In the rows, 128 means zero.
Each row of Z is roughly a mix of the hidden directions of one of 4 groups; some rows fit no group.
Z, 179 rows:
[[ 85  74 128 124 139 144 134 181 147 127 168 140]
 [159 125 133 169 167 111  62 140 114 145 107 142]
 [ 92 158 122 119 173 174 115  84 134 145 115 161]
 [146 108  84  82 106 125 108  83 107  98 125  95]
 [ 84 141 131 146 163 128  81 174 142 155 152 150]
 [110 119 149 131 142 140 127  73 201 121 141 144]
 [113  98 117 177  94 111 123 171  88 153  99 122]
 [159 124 154 126 177 113 159  67 129 129 104 107]
 [101 134 155 121 136 102  75 156 110 147 114  71]
 [ 84 150  83 131  93 147 100 175 114 121 154 137]
 [161 136  87 165 148 109 128  65 151 135 145 145]
 [113 111 147 144 143 110  64 175 115 130 119  85]
 [105 181 119  97 160 113 130  66 116 135 117 146]
 [ 91 147  99 151 128 104 110 119  62 126 107 162]
 [ 86 111 170 131 156 126  85 173 148 124 112  98]
 [166  92  85  79 104 128 127 104 103  99 108 126]
 [128 165 107 147  94 115 134 194 119 152 118 166]
 [146 118 101 106 146 114 121 158 108  98  76  74]
 [148 101 129 160  97 101 118 199 127 119 152 106]
 [118 139 104 135 105 131  55 116 166 148  96 109]
 [117  61  98 109 126 156  97 171 144 121 132 111]
 [126 118 143 204 170 127 142 167 131 140 111 128]
 [100 133 119 137 164 170  89 135 137 178 134 171]
 [139  94 153 121 175  94 151 109  72 135 128 154]
 [134 128 127 179 154 103  88 188 100 125 128 122]
 [148 133 126 158 144  86  52 112 111 138 135 113]
 [ 91 167 106  80 113 139 126  88 164 141 107 105]
 [121 161 108 119 143 153 151 206 115 128 133 157]
 [143 112 144 162 135 102  90 186 103 120 158 159]
 [153 136  92 118 101  58 131 164 125 145 128 158]
 [ 84 125 108  96  85 131 147 185 147 134 135 156]
 [143  76 151 125 162 100 147 110  73 115 149 147]
 [158  91 131 173  94 100 118 183 121 129 143 111]
 [116 152 174 159 170 144 137 103 170 107 141 162]
 [124 125 136 130 141 166 160  78  64 140 132 150]
 [154 100 135 104 115 170 170  77 124 100 103 112]
 [103  92 117 128 179 100 132 129  66 135 132 155]
 [175 156 151 110 162 101 166 115 127 118 104  83]
 [115 124 135  91  98 132 199 108 140 105 157 104]
 [ 91 116 176  87 116 142 111 182 116 112 109 112]
 [169 162 152 121  96 149 142 117 188 123 135  94]
 [135  71 148 154 135  89 163 122 102 100 165 132]
 [115 126  85 144  75 148  83 116  94 112 147 153]
 [155 129  91 129 102  64 121 171 133 149 133 155]
 [135 185 148 131 124 144 149 107 190 151 121 101]
 [147 200 157 142 139  99 164  95 128 132 122 127]
 [129 132 155 159 101 130 116  74 146 147 158 182]
 [164 133 130 127 117  92 150  57 100 113 117 104]
 [148 104 125  98 109 143 154 165  70 105  89 117]
 [167 140  89  81  94 123 132  86 110 116 145 156]
 [159 116 145 123  91  89 163 122 131  82 121  79]
 [171 130  95 128  86 118 160 126  95 150  98 171]
 [109 108 117  82 154  99  92 162 166 134 168 121]
 [138  75 103 162 103 150 164 119 157  94 139 157]
 [121 186 139  76 136 106 123 138  89 164 111 117]
 [122 138 178 157 160 144 118 190 105 104 123 140]
 [129 186 117 109 140 158  86 125 163 147  87 119]
 [152  88 154 132 107 139 135  98 119 113 197 153]
 [105 112 119  85 157  95  95 160 172 131 163 123]
 [140 143 139 149 144 136 112 111 189  72 127 165]
 [100  88 106 139 115 124 115 157  85 100 174 162]
 [105 110 116 130 139 164 102 192 143 160 142 166]
 [154 113 143 105 102 169 165  96 118  96 125  79]
 [114  89 145 119 192  92 153 144  90 134 124 143]
 [ 90 142 129 148 153 124  82 185 141 155 154 149]
 [141 137 133 130 168 179 168 113 161 117  78 119]
 [164 140 116  83  83  96 175 120 126 104 113 111]
 [108 170 101 137  87 162 105 148 183 138 126 115]
 [105  94 118 136 153 104 126 120  52 122 130 161]
 [131 172 154  76 144 135 138 146  73 134 100 114]
 [169 137 145 160 168 124  94  73 116 122 120  98]
 [142 121 113 147 103  94 108 203 122 134 163 118]
 [143 123  99 191 135 117 125  86 167 135 164 143]
 [117 116 158  68 106 149 139 174  97 124  96 119]
 [137 121  90 110 108 130 149  55 166 143 143 132]
 [168  91 154 175 137 121 136 167  94 112 156 144]
 [122 169 119 113 153 111 166 169 114 106 103  76]
 [126 180 113 112 136 152  80 111 166 144  88 110]
 [133 131 124  89 108 150 177  65 157 132 127 149]
 [108 126 127 151 126 125  97 210 126 152 154 143]
 [144 160 132 155  90 127 105  63 116 138 130 167]
 [108 195 119 117 139 109 104 117 148 150 176 151]
 [174 143 146 169 178 130  90  98 104 122 123 114]
 [133 159 130 108 111 130 184  84 100  95  91 129]
 [127 129 136 107 143 150 161  50 126 101  99 123]
 [101 128 152 106 158 183 144  71 134 108 109 120]
 [133 138 126 126 111  91  81 166 191 120 127 103]
 [109 155 183 167 168 143 141 113 167 121 137 152]
 [ 80 137 155 107 164 108  99 155 171 115 153 103]
 [121 101 131 127 109 101 100  49 138 142 115 103]
 [111 154 151  99 149 115 153  56 126 104 103 115]
 [141  91 153 110 196  97 153 120  98 145 120 135]
 [154 112 158 139 159 122 187 136  84 107 160 143]
 [132 120 126 161 140 106  62 177 114 138 131 163]
 [121 117 137 110 111 141 152  62 185 121 138 153]
 [ 96 164 182 167 163 131 126 137 163 142 146 142]
 [118 192 118 126 130 101 113  89 147 153 171 149]
 [142 116  88 152 101 113 141 193 132 115 118 171]
 [143 147 174  98 169 111  76 119 112  99 105 133]
 [149  91 155 116 174  99 154  98  76 131 129 139]
 [103 123 159 125 162 118  69 174 121 115 113  97]
 [136 134 115 148  68 137  81 129 150 128 142 181]
 [118 125 107 139 129 118  55 112 152 159  82 132]
 [107 166 180 167 171 125 102 121 159 131 148 137]
 [ 85 144 186 157 157 133 118 171 154 141 129 128]
 [ 97 143  87 153  90 153  79 159 117 112 153 123]
 [ 83 143 126 150 174 105  85 154 149 146 138 163]
 [105 122 117  92 118 132 146  61 149 157  87 116]
 [ 83 100 119 153 120 118 124 166  99 104 168 171]
 [166 130 171 109 137 136 169 125 178 124 142  85]
 [140 132 140 117 127 112 165  59 119  84 102 106]
 [113 107 125 100 111 116 143  52 140 157  98 112]
 [170 141 107 108 107 129 168  75 124 121 133 177]
 [150 161 126 135 119 108  63 144 169 119 134  88]
 [109  71 117 133 129 114 120 157  77 101 158 161]
 [120  95 138 121 101 114 125  45 135 134 124 101]
 [118  86 145 124 140 143 197 106  97 132 121 164]
 [120 135 110 152 124 149 104 179 131 181 125 179]
 [133  83 157 120 150 139 127  69 127  99 139  83]
 [161  53 112 138 116 153 147 111 135 108  98 116]
 [129 102 168 187 168 142 142 156 140 103 104 143]
 [121  92 143 111  99 119 200 137 111 113 165 136]
 [150 142 160 109 183 111 159 103 146 159  92 106]
 [ 95 114 111 139 150  97 123 134  54 122 117 163]
 [123 159 172 158 163 144 147  98 167 118 143 169]
 [103  82  98 125 102 161  83 154 137 143 150 162]
 [150  99  83  84 104 126 116  89 104  92 118 103]
 [177 141 163 103 154 120 171 117 147 121 123  79]
 [150  93 143 161 108 105 142 158  99  99 185 120]
 [ 80 152 119 144 162  90 135 162 116 127  73 130]
 [144 123 126 172 126 129 121 174 116  76 178 111]
 [ 86 132 137 105 167  95  92 159 170 122 159 118]
 [118 100 116 130  96 138 169  83 187 137 139 152]
 [134 152 137 177 160 119 131  90 173 129 152 171]
 [ 82  73 136 127 149 143 136 162 136 141 172 156]
 [111 211 105 120 141 111 117 110 121 154 122 154]
 [105 132 195 118 141 152 126 181 109 101 112 127]
 [176 127  94 108  78 121 176 124 108 119 103 145]
 [159 121 137 109 106 117 172  71 105  96 109  98]
 [141 111 135 164 114 107 120 172  92  99 188 128]
 [176 112 171 132 149 110 130  75 157 131 105 101]
 [146 140 136 152 163 119  98 197 107 129 132 168]
 [ 94 112 154 171 165 165  82 141 132 155 145 134]
 [142 112  68 113 107 107 133  73 151 160 131 112]
 [102 154 153 123 156 126 183 173 162 126 144 101]
 [153 128  90 113 115 135 107 154 144  90 102  65]
 [ 93 118 162 113 130 123  82 174 118 137 113  76]
 [135 167 162 121 141 142 162 122 191 151 123  94]
 [106 136 151 112 155 177 145  63 138 114 101 126]
 [152  80 168  97 155 146 164 129 154 137 154  99]
 [179 117  82 109  88  95 150 132 119 144 113 161]
 [ 81  92 105 143 107 141  92 150 115 138 146 180]
 [173 104 153  97 138 145 140 144 190 137 131  95]
 [ 86 141  89 105 102  97  73 117 142 159 116 123]
 [146 128 143 125 150 175 192 116 158 103 101 112]
 [ 83 156 132 152 165  95  84 158 141 149 143 151]
 [151 128 131 166 151 127  53 101 126 145  98 127]
 [144  99  96 154 101 128 132 195 125 138 125 171]
 [ 80 115 182 122 150 133  97 166 166 121 115 120]
 [140 116  68  98 105 111 124  84 102 119 121  87]
 [126 136 149 174 154 117  90 191  94 118 132 119]
 [ 81 158  92  89 112 120 104  99 164 147 104 114]
 [130  85 135 143 105 150  90  90 150 151 154 176]
 [103 133 109 122  82 142 104 199 147 133 136 152]
 [130 139 187 164 168 145 125 167 113  99 121 150]
 [149 155 128 173 163 120 138  82 154 114 149 174]
 [128 145  95 138  62 166  91 128 155 111 139 115]
 [135 115 129 190 180 124 119  97 174 127 128 131]
 [122  66 139 144 147 101 168  92  90 133 126 147]
 [ 94 163 108  83 102 137 138  77 151 129 126  93]
 [147  96  91  74  88 146 147 151  95 115 113 129]
 [138 105 140 140  89  93 123 154  91 118 192 128]
 [ 88  88 140 120 167 132 155 177 141 138 168 139]
 [152 157 143 174 167 129 136  92 149 112 148 176]
 [166 118 113 139  84  69 142 166 104 115 140 116]
 [130 182 158 129 165 102 185 114 113 129 125 106]
 [ 93 134 135 160 165 184  95 125 132 162 126 160]
 [160 108 140 107  96 169 174  94 112 106 109  97]
 [145 197 160 144 140 101 165  89 128 134 130 132]]
In each list below, one row fits none of the groups, and each other row fits one group, some only roughly. Which row is it?
  J737: [149 117  88 132 105 120  77 101  77 119 100 151]
  J66: [139 118 140 127 181 121 192 120  81 123 143 144]
  J619: [ 97 165 158 141 127 127 161 124 130 155 179 175]
  J879: [ 99 115 142 140 163 122  69 168 147 136 171 117]
  J963: [192 141  88 130 110 108 173 112 121 133 161 121]
  J387: [131 130 129  76  82 144 158 158  75 116 116 132]
  J841: [ 81 139 132  86 102 128 113 172 110 156 138  84]
  J186: [ 95 107  99 144  91 128 106 147  79 106 159 165]
  J36: [109 120 132  97 129 121 204 159 109 111 154 150]
  J690: [143  73 161 165 133 151 153 137 140  91  88 123]
  J944: [124 132 160 104 148 120 138  71 133  89 138  73]
  J666: [117 183 165 144 116 118 158  97 140 149 162 164]

J963
  J384: [127 171 168 160 111 126 152 100 154 142 163 169]
  J117: [145  76  98 132 113 126  72 108  86 127 122 152]
  J939: [165 148 118 149  98 117  97  61 108 134 115 152]
  J733: [159 113 164  93 148 114 189 120 169 132 113 126]
  J629: [147 117 120 103 124 127 192  83 136 131 161 168]
  J343: [139  67 142 122 139 162 141  89 146  92 128  90]
  J873: [121 197 158 141 140 110 180 109 124 136 151 133]
  J86: [139 164 107 105 116 120 120  78 163 127 166 176]
  J427: [104 139 100 153  78 136  79 134 130 134 131 182]
  J250: [159 135 142 114  80 156 163 134 113 102 142  72]
  J576: [115 132 122 166 149 124 114  76 196 133 147 122]

J629
  J680: [ 87 111 111  95  75 118 135  82 160 136 130 105]
  J596: [123 131 123 126  98 151 152  91 207 114 134 140]
  J960: [ 92 110 113 113  78 114  84 151 165 155 110 149]
  J724: [147 127  88 132  99 124  77  98  78 121 102 150]
  J763: [144 189 106 155  87 108  91 124 135 126 109 160]
  J693: [132 149 155 111 171 113  79 157  83 106 107 113]
  J30: [152  76 115  95 103 151 152 148  88 110  93 111]
  J590: [ 94 118 126  98 135 173 120 192 160 127 152 138]
  J977: [ 96 135  98 157  83 142  78 136 124 136 129 176]
  J566: [150 193 119 122 111 142 119  98 179 157 118 112]
  J268: [ 93 163 157 151 132 125 156 124 125 152 178 176]
  J459: [138  77 116 159 127 128 101 192 133 156 149 144]
  J489: [174 148 147 155 172 143 142  94  97 105 145  94]

J596
